One vector is turned by the same rotation once a tick. Each row is the vector after some number of ticks, and that number follows the row.
The counts run from 0 to 381.
[125 138 201 179 120 115 161 136 155 144 123 142 128 122 105 140 124 160
  67 142 106 142 115 109 149 107 163 111 107 154 130  89 106 140 117  86
 125 125 128 130 162  89 156 149 126 118 185 148  87 106 119 155]
100
[147  58 135  98 147 123 121 105 135 187 125 104 124 132 114 120  92 126
 149 117 127 117 179  84 110  89  98 147 111 106 149 112 102  96 142 136
 142 108 130 109 161 122  68 122  90  95 105 123  87 128 141 140]
240
[ 94 102 127 127 131 142 123 121 157 123  84 140  95 187  67 145 152 150
 159  91 136  97 118 192 144 103 113 144 156 118 118 132 122 102 106 168
 119 124 154 147 107 123  98 104 110 139 103  83 115 170 125 127]
141
[155 183 104 148  93  94 113 104  81 118 117 145 110 135 152 148 141 160
 158 134 115 133  78 136 174 154  99  86 130 118 116 151 139 142 170  83
  90 152 162 165 113 133 117 165 156 133 159 133 156 138 156 115]
185
[ 87 122 157 124 107 118 115 164 156 114 116 156 146 156 127 117 121 117
 101 124 110  82  79 140 118 143 174  86 178 149 113 138 138 109 119 145
  91 137 144 176 140 155 146  90 137 164 160 148 159 105 148 163]
20
[131 135 114  94 141 122  91 162 142 127 148 108 165  72 186 118 127 138
 143 178  99 112 117  90 127 104 151 114  93 181 101 115 121 143 120 108
 140 135 119 100 108 152 153 141 139  96 104 138 161  76 117 168]
206
[135 135  76 106 141 175 129 148  96 124 126 104 132 178 140 160 106 112
 160 162 148 133 104 141 132 115  91 107 100  99 156 173 127  87 125 124
  96  94 190 116 137 162 100 156 128 103 119 119 180 134 145 131]
319
[124  93 144 125 109  80 124  76 134 146 137 161 119  97 106 138 151 132
 121 107 100 111 109 118 151 143 118 143 116 138 114 103 135 130 147 116
 127 155 159 157  91  85 133 111 134 150 198 187  80 102 135 150]
381
[100  77  65 104 125 140 134 105  79 100 141 115  94 102 104 142 176 126
 167 163 124 122 108 124 180 108 114 109 130 127 114 109 152 151 132 124
  96 120 126 123 133 124  98 150 157 102  76  77 136 142 165 139]
337
[143 108 140 163 125  99 148  91 150 153 129 136 117 104  95 155 143 168
 124 147 112 137 126 124 180 118 117 136  82 133 144 114 118 128 115  73
 118 151 158 126 128  61 137 160 134 108 197 136  83 109 124 141]
96
[120 133  63 122 128 135 125 103  88  83 157 126 155 113 121  93 142  81
 145 133 165 115 127 129 130 192 101 145 120  98 164 183 169 142 152 148
 104 134 120 139 103 122 129 115 148 182 116 121 130 159 137 101]
166
[118 100 147  70 119  99 110 162 179 138 135 130 143  81 143 121 155 129
 139 170  91 129 113 144 153 102 151 105 113 183 103  98 123 133  99 124
 139 153 118  79 138 133 144 149 140  93 117 129 148  78 140 176]
215
[150  72 179  89 151 123 164 140 126 171 138 133 110 146 113 132  87 109
  88 115 115 159 143 112  88  99 132 132 139 123 143 111 102 107 138 135
 139  91 125 100 192 151 102 110 106  93 113 163 108 119 153 142]
235
[118 136 107 113 152 179 142 186  85  99 131 101 142 148 138 114 100  87
  98 166 154 138 115 112 126 117 143  92 103 142 151 163 140 126 110 132
  96  75 133  91 158 182 112 140 125 113  71 124 161 126 146 147]
324
[100  87  73  94 133 156 157 116  63  85 142 115  93  98 103 133 159 104
 119 158 133 140  99 119 162 121 138 103 133 134 129 119 162 159 121 128
  83 108 121 117 137 141 119 134 150 111  70 104 134 130 166 144]
335
[164 118 115 130 149 108 146  87 123 136 170 136 139  71 123 129 135 142
 122 146 137 176 145 124 143 158  99 159  66 118 164 136 128 144 132  80
 139 154 136  84 114  66 151 155 142 108 156 152  93 111 115 114]
86
[126 136 155 100 116  94 103  83 111 177 111 120 130  99 143 138 149 187
 159 124 121 125 100 144 137 128 136 108 144 102 101 109 111 165 173 118
 127 145  84 118 165 143 102 154 154 110  68  64 134 139 140 115]
62
[179 119 137 128 149  80  80 131 136 141 152 157 155  91 128  82 123 127
 152 125 106 138 158  95 132 126  79 156  97 193 120 133  93 149 172 104
 159 125 113  99 104 108 106 124 106 107 110 144  92 145 131 130]
366
[127 115 182 135 124  72 115 118 147 135 138 172 152  81 108  87 140 124
  84 119 102 119 123 100 154 142 145 133 107 194 112 112 119 158 151 119
 135 141 112 121 118 101 144 100 116 153 154 181  65 104 128 162]
377
[132  79  88  71 134 128 124 115 129 117 158 127 116  70 154 153 155 124
 155 164 104 144 104 135 138 116 122 129 104 145 113 111 146 122  94 118
 136 154 147  95  90 123 162 141 157  90 133 160 155  65 135 161]
211
[178 107 101 121 132 109 104 112 102 132 151 152 102 113 130 135 142 128
 179 131  88 173 143 133 112 123  60 151 153 131 110 112 103 143 195 113
 154 113 123 134 133 122 103 138 142  85 118 119 141 176 157 102]
355
[149 130 141 123 119 117 138 152  96 115 149 152 100 112 126 115 144 117
 113 137  88 187 124 133 104 130 117 122 187 149  96  91 111 169 187 126
 151 101  80 128 173 143 125 127 155 107 100 118 142 163 164 109]
351
[123 155 122 116 132 184 154 184 104 105 126 119 137 181 142 148  99  94
 100 159 140 151  94 154 107 136 132  95 124 112 155 171 127  99 120 129
  98  91 158 119 164 181 129 140 140 125 122 145 188 127 146 139]
316
[138 123  83 139 157 127 127 126 140  81 146 169 125 132 116 108 127 123
 127 113 132 105 121 122 128 140 118 150 119 165 147 168 151 100  97 126
  92 136 175 150  39 101 161  86 124 156 155 189 108 116 125 135]
5
[129 117 146 172 135 173 174 143 130 134 139 121  97 151 131 174 100 122
  83 134 108 149 143 100  88  88 145 141 134 116 123  85 123 100 108 115
 146 102 154 167 139 117 157 117 120 107 199 170 123 104 110 135]
111
[120 130 153 168  99 111 170 102 129 131 117 140  75 129 106 129 144 126
 101  70 144 167 165 150 126 155 140 146 175  89 126 100 151 150 119 141
 149 153  94 152 146  93 140 108 116 164 160 124  94 152 122  85]
263
[114 134  76 127 134 149 130 115  84  76 154 129 162 122 123  81 129  74
 122 128 166 120 121 123 111 192 113 143 130 104 166 171 156 148 155 152
 112 119 117 135 113 130 127 106 148 183 110 135 129 155 136  99]
165
[153  53 139  89 152 131 169 107 102 174 147 131  93 138 106 140  96 103
 109 109 129 160 152 110  86 105 107 152 132  93 153 115 110  93 133 136
 133 103 145 110 167 132  95 103 107  86 120 168  99 120 155 132]
237
[144 160 157 188 101  98 120 112 160 153  95 132 108 153 123 134 141 168
 154  80 138 131 176 149 139 133 116 141 158 102 117 109 120 130 137 128
 163 160 113 162 137  94 111 136 102 147 165  85  96 174 103  87]
267
[133 132 134 173  98 112 168  88 127 134 120 137  78 126 102 137 152 134
 116  71 147 159 164 150 125 150 123 156 171  82 127 103 148 139 120 136
 151 156 113 156 132  84 134 116 117 158 172 120  95 152 122  80]
264
[163 158 164 113 136 110 118 124 120 165 158 128 159  90 164 112 111 152
 116 144 118 165 132 115  76 146 132 145 126 113 127 120  95 161 184 107
 166 118  65  93 177 135 140 149 156 106 105 116 132 143 126  98]
73
[161 132 123 100 131 112 117  73  96 175 148 124 133  93 152 154 136 177
 168 136 113 160 113 134  95 141 100 149 138  66 123 121 107 147 185 104
 146 141 109 124 149 126 121 158 165  98 108  97 135 148 139  91]
69
[ 85 179 161 135 117 153 122 173 171 113 107 127 172 167 130 140 138 131
 108 170 124  99  73 181 127 137 168  95 127 128 131 148 120 120 113 135
 108 128 144 140 158 144 158 150 152 150 156 100 170 124 114 150]
305
[133 110 180 138 124  74  98 120 161 142 135 164 156  76 109  86 138 134
 108 117 101 107 127  96 159 133 135 135 102 202 107 119 110 158 152 112
 139 142 114 122 114  98 126 111 113 136 148 165  68 110 124 156]
376
[ 96 117 138 135 130 141 111 130 161 129  81 137 108 191  67 138 149 145
 155  97 135  89 122 183 144  96 129 132 165 126 107 132 112 115 115 170
 122 122 146 148 117 131  95 106 110 140  91  73 115 180 124 125]
142
[ 85 128 161 128 103 110 101 156 169 114 106 159 153 160 130 103 128 119
 113 130 102  61  83 138 135 139 168  85 173 156 113 142 128 114 118 149
  96 142 148 171 133 157 132  98 134 165 155 130 154 107 143 168]
19
[137 124 111  95 102 131  76 158 133 153 114  97 144 160 181 115  94  93
 176 125 136  94 144 122 128 131 112  93 150 109 130 169 137  94 123 152
 127 135 143 126 141 183  81 130  94 123 112 117 194 121 138 143]
35
[154 201 131 156  96  91  94 130 107 135 105 139 142 142 169 133 131 171
 159 139 103 117  87 114 169 134 120  72 131 146 110 149 118 143 175  85
 105 137 135 152 129 151 112 171 138 130 146 122 152 137 148 126]
187
[176 110 102 118 126 113 123 110  90 124 161 153  91 111 128 140 150 125
 157 131  88 184 134 140 106 130  73 151 164 123 108 110 115 144 192 116
 146 116 116 133 131 127 112 132 153  94 124 129 145 169 169  97]
354
